Each row is where one point has got to under a steady rotation. How many ticks took it there?
The counts run from 0 to 920.
[  7  14  21 -32  -7  -8 -30  10 -25   6 -17   2 -40  15  27 -18  -1   5
  -8  -8  -7 -31   2   6  46 -10  21  -6  15   6  -3  -4  10 -29  25  10
  -6  12  17 -14 -16]  418
[ -1  20  13 -34  -7   8  -7  14 -24   5 -15 -29   3  11  22 -14  -7  24
  -5 -18   8 -29  27 -36  30   8  24  13   2 -13 -13 -29  -1 -26  17  13
 -11  22  13 -17 -17]  472
[  5  11  29 -46  -6  19   1 -10 -19  21 -14   0 -24  21  17 -24   9  -1
  -1 -22  -8 -30  12   0  46 -23  13  -7  13 -11 -12  -6   9 -26  31  -3
   4  16  22 -13  -9]  492
[  8  20  22 -36 -20  -1  -1   6 -19   3 -20  -2   3  31  15 -11  -4  14
 -13 -10  -8 -18   0 -19  38   9  10  -7  -4 -21 -36 -19  17 -21  28  17
 -14   7  30 -28  -4]  238
[ -2   2   1 -20 -21   2   9  21  21  17 -10 -19  -5  24   2 -24  -4  36
  -9 -30  -2 -17  15 -45  42  -7  24  -7   4   9 -14 -20   9 -13  20   4
  -3   0  19 -13  -6]  65
[ 16   3   5 -21 -32  12   9  16  -6  14   6 -11   5  -2  29 -20  -3  16
  -7 -19   2  -6  -2 -38  55   8  31  15  -7  10 -22 -17  14  -9  21   0
  -4  12  12 -33   2]  76
[ -3  19  25 -40  -2   6  -9   2 -24   1 -25 -17   5   6  39 -22 -16  -8
   1 -14   5 -40  27 -10  37   4  19  -3  -9 -21 -11  -8 -11 -18  14   0
  11  21   9 -20 -22]  680
[  0  22  14 -33 -18   6 -23  14 -15  -4 -13  -5 -21  13  16 -40   2   4
  -3 -15  12 -29  28 -16  45 -21  14   8  16   7 -14  -2   9 -19  11  23
  -3  13   4  -2  -8]  218
[  7 -13   7 -28  -6   9  -2   8 -23  20  -5 -15  -4   4  43 -17  -9  24
   2 -17   5 -26  14 -29  33   5  39  14   9   5   0 -30  -4 -27  17 -17
  -2  11  15 -30 -15]  73
[  7  20  18 -28 -29  -6 -12  38 -16  -5 -18  -1 -14  22  13  -6   4   8
  -6 -11  -4 -25  -4 -15  57 -20  31  -2   5   8   0  16  13 -13   2  30
  -8  13  22   2 -11]  154
[ -6  -3  27 -18   0   1 -18   8 -20   9 -21 -17  -8   8  39 -27  -5 -11
 -10 -19  -3 -43  10 -16  36 -34  28   0  -6  12   3   8  -5 -17  26 -15
  24   1  24 -16  -4]  815
[-11  20  19 -28   5  -7 -23  14 -24   8 -24 -18   2   9  31 -13 -13   2
   3  -3  -2 -34  -2  -7  36   3  23 -22 -20 -18  -5  -9  -7 -28  15 -12
  14  19  20 -21 -19]  879
[  2   8  22 -15 -29  -1 -16   8 -35  -3 -12 -12   4   3  38  -7   4  -7
 -15  -7  -7 -19 -16 -13  54  -8  31  -3 -20  -1 -13  -4   3  -5  17  -5
  14   9  14 -37  -8]  359
[ -5  19   7 -14  -7  -6 -31  21  -5   6 -17 -26  -1   7  19 -34   6  31
   4 -10   1 -30   4 -42  27  -1  22 -15  -4   9  -9 -27   9 -22  21   8
  -6   7   0 -25 -23]  199
[  9   9   5 -23 -26  20  13  19  -7   9  -7 -24   2  17  13 -30  14  13
 -18 -26   2 -22   9 -39  52 -30  28  20  13   7  -6  -9  13  -8   8   9
  -8   8  15  -3  -3]  79
[  9   6  30 -24 -22   2  -1  11 -18   5 -22  -6  15   9  48   2 -13  -3
 -10 -12 -11 -28  -4  -9  42   0  28  -3 -22 -11 -11   3  -8  -6  18   3
   9  10  13 -33 -12]  818
[ 11  30  25 -37 -20   0 -11   1 -33   3 -15  -8   5  18  15 -10  -5  15
  -1  -9  -8 -12  -8 -16  44  12  18  -7 -13 -26 -28 -19  13 -22  26  13
  -3  22  21 -30 -10]  683
[ -3  -5  16 -32 -21  14   7   1  -1  16 -11  -8  -3  22   8 -43  20   8
   3 -19  -5 -23   8 -26  41 -40  15  -7  13   3 -16  -8  22 -17  20  -6
  10  -3  24 -16  -5]  56
[ 14  11   4 -29 -19  10   3   5  -6  14  -1  -3 -31  10  10 -36   1   6
 -12 -17   3 -21   4 -14  57 -19  21  17  18  14 -13  -3  24 -28  20  -5
  -2  16  27  -9   6]  279
[  1   7   8 -37 -14  15 -16  10  -7   7 -11  -5 -18  14  20 -46  17  10
   3 -12   2 -24   2  -8  49 -23  15 -17  23   0  -2 -23  23 -20  14  -5
  -4  10  -4 -29 -23]  455
[ -7  21  31 -31 -15  16  -5 -11 -15  20 -13 -23   0  17  15 -18   4   9
   0 -30  -5 -21  11 -30  35 -10  21 -10 -14 -15 -15 -22  -1 -13  39  -1
  11  16  19 -21 -11]  496
[ -2  -4  14 -12 -18 -11  -3  11 -12   8  -9 -12   9  10  38  -8 -20  11
 -16 -17 -11 -25   6 -32  46   7  24   5 -24   4 -20  -5  -3  -8  29  -1
  17   4  33 -37   5]  559
[  8   9  18 -31 -24 -12 -12  22  -9  -4 -22  -4   5  31  15 -23  10  14
 -12  -4 -12 -26 -11 -28  34 -12  15 -13   4  -1 -28  -9  31 -19  19  28
 -13  -9  18 -35  -6]  636
[  4  -7  32 -51 -20   7  -1  -3 -27  10  -7  11 -17  24  19 -12   9   5
   5 -17  -6 -14   7  -2  50 -22  24  -5  10   1  -8  -5  10 -24  24  -2
   8  11  33 -16  -7]  752
[ 17  10  25 -28 -33   5   4  26 -12  12 -11  -4  -9  13   9  -7   9  16
   3 -18  -1  -9   2 -32  48 -13  36  15   5  11 -12  19  14 -15  15  28
   2  16  22  -1  -4]  798
[  5  13  32 -27 -20 -10 -27   8 -28   6 -18  -2  -1  20  28  -3   8  14
   0  -8 -14 -17 -14 -13  36   2  24 -22 -11 -11 -13 -11   9 -16  28   7
   4  11  13 -34 -18]  173
[ 16  12  27 -32 -22  10  -8   1 -29  22   2  -2 -25   4  25  -6   0  15
  -4 -23  -2  -9   7 -19  51  12  30   9   0  -1  -9 -14   8 -25  36   0
   5  23  16 -23  -8]  284
[ 17  14  15 -25 -17   0 -26  13  -6   7  -3   3 -18  -6  42 -31  -1  14
   7  -5   3 -23   2 -15  43  10  25 -11   5   9 -14  -8  20 -28  19   1
  -6  14  -6 -42 -17]  655
[  4  17  27 -44 -12  -2  -5  17   0   6 -29   8 -15  35  12 -25  -2   3
  -7  -8 -11 -32   6  -5  35 -20  13 -16  13  -8 -18   5  22 -26  21  22
  -8   1  29 -14  -3]  886
[  2   7  -6 -17 -19  -3  11  25  -8   3  -7 -12   5  10  22 -17 -19   3
 -21 -15   1 -27  13 -28  64  -6  27  17 -13   7 -13  10   3  -8   2  -3
   9  14  39 -13  10]  91
[ -2  17  17 -15 -38 -12  -8  21 -12   1 -15  -8   3  18  14 -18   4   2
 -16 -11 -11 -14 -16 -27  63 -14  26  -9 -18   2 -21  14  20  -5  17   9
  11   8  25 -22   4]  363
[ -5   9   5 -20 -10   2 -24  25  -6   5 -13 -25  22  -2  38 -39  -1  12
  10  -7   8 -30   7 -31  39   2  23 -10 -14  -2 -10 -17   6 -11  10  -8
   8  11  -5 -34 -28]  198
[ 13   9  16 -40 -18  11  18  14   2  15 -13 -16  23   3  18 -20  -5  19
   9 -13   3 -10   2 -33  40  12  31  -4  -7 -17 -28 -12  16 -25  17  -4
  -1  18  15 -32 -15]  262
[ -3 -25  10 -28 -23  13   2  17  -8   3  -4  -6   7  -3  41 -37  -2   8
  12  -9   1 -19  14 -24  50 -16  35   1   4  18  -4  -2   7 -12   3 -19
  22  -2  15 -27  -8]  777
[  5  10  23 -25 -31 -11 -22  21 -27  -6 -13   5 -16  15  15 -21   9   1
  -5  -4  -3 -16  -5 -20  52 -20  22   4   0  15 -20  21  24 -22  18  23
   6  11  22  -9   3]  613
